In the data rows, the value 128 means zero.
Here are some points, each followed by its number:
117 130 110 133 125 144 127 140 118 138 134 123 139 116 132 136 118 122 123 138 131 124 126 131 132 125 118 137 132 122 125 133 128 130 125 136 132 116 121 120 128 127 144 124 128 132 133 117 132 135 134 129 134 135 135 131 123 120 133 140 109 121 125 129 0
120 123 121 128 129 132 133 123 131 143 128 141 136 133 139 124 120 137 129 131 136 127 120 133 133 121 129 139 138 136 129 123 139 122 120 125 138 130 127 123 132 113 146 134 119 135 132 126 114 118 135 131 118 118 122 135 119 134 136 132 116 122 115 121 1
136 120 115 125 117 126 147 102 116 130 116 139 125 121 137 127 161 118 137 127 121 142 109 140 103 128 132 152 136 117 107 118 139 107 121 113 147 135 132 124 136 145 112 133 119 131 132 149 127 122 142 100 145 113 119 124 144 139 147 124 123 139 139 126 2
105 118 100 138 131 141 104 142 111 150 141 118 130 134 136 141 115 128 133 138 144 116 127 126 142 120 119 134 113 121 125 127 128 127 128 164 122 119 129 101 141 128 142 99 121 135 118 97 131 126 119 135 130 131 141 147 125 113 130 157 95 122 112 137 3
140 133 130 122 122 127 152 110 127 129 115 139 130 124 137 120 140 127 137 123 122 135 117 140 113 133 130 146 143 129 122 126 137 119 121 108 137 137 131 128 124 133 121 138 117 132 127 144 118 119 137 117 124 115 120 127 122 138 141 127 129 131 130 121 4
115 140 138 130 126 137 110 144 127 135 139 107 148 155 115 124 96 130 128 124 130 96 137 125 152 125 125 107 116 131 135 142 117 153 133 133 111 129 129 119 125 118 135 124 131 129 132 106 127 116 126 155 116 146 143 136 114 117 109 157 120 109 117 117 5
141 130 119 111 142 115 165 119 139 136 128 132 138 111 131 122 112 133 126 123 132 122 119 143 111 129 139 142 149 125 125 125 139 107 135 115 139 136 127 141 128 117 117 142 126 121 119 148 128 128 126 146 119 127 136 119 126 135 137 101 131 118 139 123 6
122 116 127 125 111 138 165 109 136 136 122 134 133 135 151 122 134 121 136 102 130 131 99 136 103 111 129 182 149 127 113 113 157 125 120 109 157 140 119 101 137 143 113 133 108 123 127 130 101 106 123 114 114 117 144 122 133 146 142 133 111 134 118 112 7
99 127 120 135 134 141 116 148 141 151 144 118 151 132 139 126 78 144 116 138 148 110 136 120 155 123 123 128 134 142 149 139 133 134 122 148 126 116 129 119 126 98 163 120 125 143 119 98 117 117 126 161 110 134 138 151 102 114 116 145 117 103 94 122 8
149 146 176 129 102 119 125 117 123 113 113 126 113 150 102 114 147 132 145 108 111 130 123 114 128 127 141 115 125 133 135 123 122 159 122 106 118 134 119 109 122 142 101 143 125 113 137 137 107 120 113 127 103 117 115 129 118 137 133 140 142 143 130 116 9
126 119 113 124 135 132 135 140 125 132 140 113 137 135 128 136 117 120 125 119 131 106 123 136 121 123 126 130 120 118 116 142 125 124 144 135 121 138 127 125 132 124 122 111 130 120 121 114 142 127 119 139 134 137 153 122 136 116 117 130 117 119 132 132 10
115 131 119 140 118 142 99 152 100 133 141 106 140 137 115 133 120 118 126 130 130 108 134 119 149 128 113 113 103 123 127 147 105 148 136 140 119 118 127 108 124 132 142 110 130 133 131 101 145 131 131 132 136 148 139 141 126 104 114 165 112 119 121 127 11
123 151 187 141 73 145 103 95 122 133 92 143 113 177 122 104 149 148 158 114 112 135 128 96 151 130 138 129 138 150 143 102 148 166 78 111 131 122 126 70 132 140 134 153 92 131 155 125 62 95 128 114 100 99 95 153 101 155 150 178 119 132 97 108 12
111 126 109 126 136 132 133 131 128 148 133 140 139 120 146 127 109 136 131 138 143 130 122 132 132 117 129 140 136 132 136 122 137 113 117 138 147 119 131 125 131 108 148 129 122 141 129 123 120 126 135 137 127 123 120 145 114 125 136 132 106 121 116 121 13
142 126 129 118 125 123 142 104 124 131 122 131 130 131 129 127 138 118 131 115 122 122 114 139 113 123 133 149 130 120 112 119 140 126 122 118 126 141 130 118 133 135 115 124 122 124 129 136 119 116 132 111 138 125 145 116 140 142 135 125 124 130 135 118 14
118 129 129 131 134 133 110 145 118 136 137 122 140 144 128 124 118 127 132 125 131 113 126 128 139 125 124 117 119 134 129 142 112 135 126 136 114 137 132 116 121 127 145 117 136 139 125 109 137 123 122 130 122 127 135 140 116 114 117 153 118 126 117 123 15
175 86 68 107 255 50 110 233 214 38 217 99 67 0 79 200 90 110 38 200 143 178 216 124 123 176 123 16 65 93 165 166 90 76 246 191 70 55 91 255 120 90 94 102 240 79 66 157 255 255 96 170 249 228 175 38 228 91 86 0 251 139 221 229 16
146 131 124 100 134 114 183 85 139 136 106 156 134 112 142 115 118 139 125 133 132 137 109 153 107 131 145 160 162 139 126 112 156 97 117 100 161 150 134 150 128 111 114 145 107 131 130 167 108 109 139 139 117 117 118 126 125 156 140 89 133 116 132 108 17
99 144 170 165 66 160 86 146 89 134 126 105 148 193 130 113 144 127 157 90 118 113 106 100 147 99 120 130 103 138 129 139 99 189 111 117 126 122 125 45 118 155 139 125 114 130 158 90 91 104 117 118 91 112 114 159 86 111 121 233 81 141 106 101 18
127 113 104 133 123 135 153 115 134 146 127 156 122 103 151 130 138 139 130 137 140 149 108 127 117 115 127 162 149 131 126 101 160 101 113 128 155 116 127 112 139 129 142 140 114 131 135 139 113 130 136 112 136 112 116 128 144 141 165 120 108 137 125 131 19
120 135 123 130 121 137 121 128 118 132 127 125 136 134 124 123 115 133 132 137 132 123 130 124 140 131 124 126 134 127 135 132 125 136 123 131 135 125 129 123 125 119 136 131 124 134 130 123 128 121 134 140 116 137 116 140 114 123 126 143 121 116 120 122 20
124 125 143 131 115 134 112 138 122 121 132 102 135 151 112 126 117 120 129 125 124 116 138 128 137 132 118 113 116 128 128 149 125 162 136 127 108 134 122 116 126 143 126 114 136 128 116 109 135 116 114 130 118 143 143 133 126 126 104 148 139 125 118 127 21
130 147 136 128 117 129 124 131 119 129 125 130 132 137 128 124 140 119 131 114 128 126 126 126 128 129 124 127 126 130 126 132 118 132 124 120 134 121 127 124 124 128 124 139 129 125 139 130 127 130 135 123 132 124 117 132 113 127 132 147 122 122 122 114 22
121 130 113 130 129 127 132 133 127 139 135 137 135 114 137 127 118 128 125 131 138 128 116 126 129 125 133 137 133 133 126 126 129 119 120 131 141 118 122 119 133 126 141 133 125 133 135 129 125 133 130 129 135 125 125 137 123 128 137 134 110 121 122 121 23
New points follow, each followed by the numbers of its two nearest points above by angle, seen from the average point of the numbered points, nearest first.
120 128 127 129 129 135 120 130 122 135 131 120 138 138 133 126 117 125 131 129 129 118 126 128 136 127 125 131 124 125 127 133 123 134 123 131 121 129 137 116 123 126 134 120 129 136 122 117 127 118 132 131 124 131 134 137 118 126 124 145 122 121 118 125 15 5
115 115 143 139 98 148 151 130 101 125 121 119 151 157 138 112 152 112 145 99 122 131 91 130 106 98 114 161 129 124 117 129 117 146 122 101 159 148 129 87 114 164 109 131 124 136 135 121 118 99 125 106 99 119 118 145 115 121 116 169 102 155 122 102 18 7
133 136 134 128 118 126 133 126 125 131 125 131 125 126 127 123 138 123 131 119 120 122 119 132 123 125 133 137 138 129 120 131 126 130 127 119 128 127 124 114 129 136 131 136 120 121 137 136 124 129 129 119 125 120 126 123 120 136 140 139 121 131 132 125 4 2
127 131 126 137 109 139 120 133 111 131 130 125 130 133 125 129 141 122 131 126 120 127 122 124 131 124 125 132 124 125 121 133 125 141 123 122 129 122 122 108 130 134 138 128 126 127 143 121 126 131 135 114 133 123 124 126 126 128 138 149 116 131 129 127 18 22
109 115 135 138 106 143 139 136 107 131 129 107 160 147 134 119 126 123 123 114 126 130 107 124 125 110 112 150 123 129 129 143 122 158 130 115 147 137 124 93 118 151 117 126 121 130 131 111 116 107 125 128 98 125 128 145 111 123 107 160 104 133 112 114 18 7
136 108 131 143 89 139 111 140 98 120 133 120 105 134 112 134 177 105 145 112 120 145 109 118 116 121 113 135 102 109 111 129 127 154 128 124 129 109 104 83 139 172 111 118 123 121 136 111 136 132 116 85 140 121 120 127 149 129 147 160 111 158 129 135 18 2
120 102 106 121 165 110 135 166 138 118 169 97 140 100 128 143 104 114 100 135 139 129 126 136 114 121 123 115 98 108 132 149 110 112 176 148 124 109 124 163 125 119 116 106 162 114 98 129 176 152 113 154 145 158 154 125 145 107 97 88 139 125 152 152 16 10
150 83 50 116 250 66 131 202 200 93 201 122 85 0 116 183 88 145 62 204 173 173 187 120 130 149 126 53 88 99 174 131 109 43 217 197 115 59 122 255 130 76 113 111 199 105 69 152 238 244 116 188 219 191 149 86 208 87 116 0 207 128 188 206 16 10
114 148 8 109 255 102 113 111 227 169 152 184 102 40 218 186 77 169 67 231 188 131 212 152 165 175 116 73 172 152 124 86 159 0 135 239 55 83 218 255 179 0 255 110 169 137 117 179 184 224 188 166 244 114 146 93 193 103 156 13 160 36 181 222 16 13
227 120 160 141 220 37 0 196 239 0 154 138 0 23 15 215 175 127 79 206 88 218 255 69 185 238 158 0 20 126 169 118 82 145 202 217 0 57 91 255 134 117 105 95 236 86 95 131 233 255 74 105 255 198 133 0 255 138 108 0 255 192 213 255 16 21
131 125 136 124 122 126 131 111 115 125 113 127 126 146 114 122 139 129 137 123 127 123 124 137 127 126 127 129 128 121 127 125 126 138 124 126 131 150 132 121 129 137 111 122 119 129 126 126 123 106 123 127 111 121 122 133 129 135 119 132 130 135 124 120 9 14
